data =
[[127 126 130 132 127 115]
 [130 122 132 131 142 118]
 [130 123 132 132 142 120]
 [129 132 125 124 127 141]
 [131 117 149 151 124 111]
 [123 136 107 105 132 149]]
data[0][0] = 127
data[2][5] = 120
data[3][0] = 129
data[4] = [131, 117, 149, 151, 124, 111]
data[0][5] = 115
data[5][3] = 105
data[3][5] = 141
data[3] = [129, 132, 125, 124, 127, 141]
data[:, 0] = [127, 130, 130, 129, 131, 123]
data[5] = [123, 136, 107, 105, 132, 149]
data[4][0] = 131
data[4][4] = 124
data[2][0] = 130
data[2] = [130, 123, 132, 132, 142, 120]
data[5][1] = 136

arr = [150 130 145 156 123 133 126 121 121 123 127 127 125 118]
arr[0]	150
arr[8]	121
arr[7]	121
arr[10]	127
arr[4]	123

m =
[[123 130 122 121 137 128 127 137 143 129 128 134]
 [134 124 137 135 119 127 132 117 111 127 127 120]
 [123 129 113 129 136 138 126 134 122 118 137 128]
 [126 130 128 123 130 125 125 132 141 133 125 133]
 [128 130 133 126 123 123 124 126 136 134 124 132]
 [132 126 141 128 122 120 131 123 132 136 121 127]
 [129 131 135 125 122 121 123 126 138 137 122 133]
 [130 127 133 130 125 126 130 125 125 129 126 126]
 [134 125 136 137 116 128 129 115 106 126 128 120]
 [130 126 134 129 125 125 130 125 126 130 126 126]
 [122 130 111 127 137 138 124 136 126 119 137 130]
 [131 123 134 127 132 126 139 130 129 128 126 124]
 [125 130 124 124 131 128 125 133 137 129 128 132]
 [127 131 131 124 124 123 122 128 139 135 123 134]
 [128 134 127 131 116 127 113 121 124 131 127 132]
 [130 128 129 132 122 129 125 122 119 127 129 126]]
m[0, 0] = 123
m[2, 1] = 129
m[8, 9] = 126
m[13, 11] = 134
m[6, 5] = 121
m[4] = [128, 130, 133, 126, 123, 123, 124, 126, 136, 134, 124, 132]
m[:, 1] = [130, 124, 129, 130, 130, 126, 131, 127, 125, 126, 130, 123, 130, 131, 134, 128]
m[2] = [123, 129, 113, 129, 136, 138, 126, 134, 122, 118, 137, 128]
m[8, 5] = 128
m[0] = [123, 130, 122, 121, 137, 128, 127, 137, 143, 129, 128, 134]
m[8] = [134, 125, 136, 137, 116, 128, 129, 115, 106, 126, 128, 120]
m[9, 9] = 130
m[3, 2] = 128
m[15, 1] = 128
m[13, 3] = 124
m[2, 5] = 138
m[6, 11] = 133
m[2, 6] = 126
m[1, 0] = 134
m[4, 6] = 124
m[1, 11] = 120
m[9, 8] = 126
m[0, 9] = 129
m[15, 3] = 132
m[5, 9] = 136
m[7, 0] = 130
m[:, 7] = [137, 117, 134, 132, 126, 123, 126, 125, 115, 125, 136, 130, 133, 128, 121, 122]
m[5, 7] = 123
m[11, 8] = 129
m[13] = [127, 131, 131, 124, 124, 123, 122, 128, 139, 135, 123, 134]
m[3] = [126, 130, 128, 123, 130, 125, 125, 132, 141, 133, 125, 133]
m[:, 11] = [134, 120, 128, 133, 132, 127, 133, 126, 120, 126, 130, 124, 132, 134, 132, 126]
m[9, 10] = 126
m[2, 7] = 134

B =
[[123 121 125 117 137 130 123 141 131 134 120]
 [119 127 138 141 139 139 134 115 137 136 135]
 [137 124 118 112 133 121 121 117 136 140 124]
 [122 122 131 123 142 127 131 120 120 140 134]
 [115 146 134 122 142 130 125 135 125 139 135]
 [133 134 134 124 143 126 140 108 132 127 127]
 [147 132 147 128 134 131 120 125 110 126 135]
 [113 119 115 129 127 126 130 126 126 137 131]
 [118 129 128 121 147 127 119 119 130 135 140]
 [138 119 127 121 151 119 125 121 128 140 125]
 [120 124 122 134 143 143 124 127 125 126 123]
 [115 139 133 135 146 133 119 126 112 133 138]
 [119 139 131 128 133 149 132 121 126 129 119]
 [135 140 127 125 141 127 129 123 127 137 140]]
B[0][0] = 123
B[-11][-5] = 131
B[12][0] = 119
B[1][-1] = 135
B[1] = [119, 127, 138, 141, 139, 139, 134, 115, 137, 136, 135]
B[3][10] = 134
B[-9][10] = 127
B[4][-3] = 125
B[:, 8] = [131, 137, 136, 120, 125, 132, 110, 126, 130, 128, 125, 112, 126, 127]
B[3] = [122, 122, 131, 123, 142, 127, 131, 120, 120, 140, 134]
B[:, -9] = [125, 138, 118, 131, 134, 134, 147, 115, 128, 127, 122, 133, 131, 127]
B[9] = [138, 119, 127, 121, 151, 119, 125, 121, 128, 140, 125]
B[12] = [119, 139, 131, 128, 133, 149, 132, 121, 126, 129, 119]
B[-10][-9] = 134
B[-12][1] = 124
B[4][3] = 122
B[-14][-10] = 121
B[:, 0] = [123, 119, 137, 122, 115, 133, 147, 113, 118, 138, 120, 115, 119, 135]
B[8][8] = 130
B[-8] = [147, 132, 147, 128, 134, 131, 120, 125, 110, 126, 135]
B[1][1] = 127
B[-12] = [137, 124, 118, 112, 133, 121, 121, 117, 136, 140, 124]
B[-11][2] = 131
B[:, -10] = [121, 127, 124, 122, 146, 134, 132, 119, 129, 119, 124, 139, 139, 140]
B[-1][-4] = 123
B[5] = [133, 134, 134, 124, 143, 126, 140, 108, 132, 127, 127]
B[-4][4] = 143
B[-2][-4] = 121
B[-4][-3] = 125
B[:, -2] = [134, 136, 140, 140, 139, 127, 126, 137, 135, 140, 126, 133, 129, 137]
B[:, -1] = [120, 135, 124, 134, 135, 127, 135, 131, 140, 125, 123, 138, 119, 140]
B[-4][5] = 143
B[11][-3] = 112
B[-7][-8] = 129
B[-13][-7] = 139
B[-10][-4] = 135
B[4] = [115, 146, 134, 122, 142, 130, 125, 135, 125, 139, 135]

X = array([141, 109, 118, 103, 145, 118, 150])
X[0] -> 141
X[6] -> 150
X[3] -> 103
X[4] -> 145
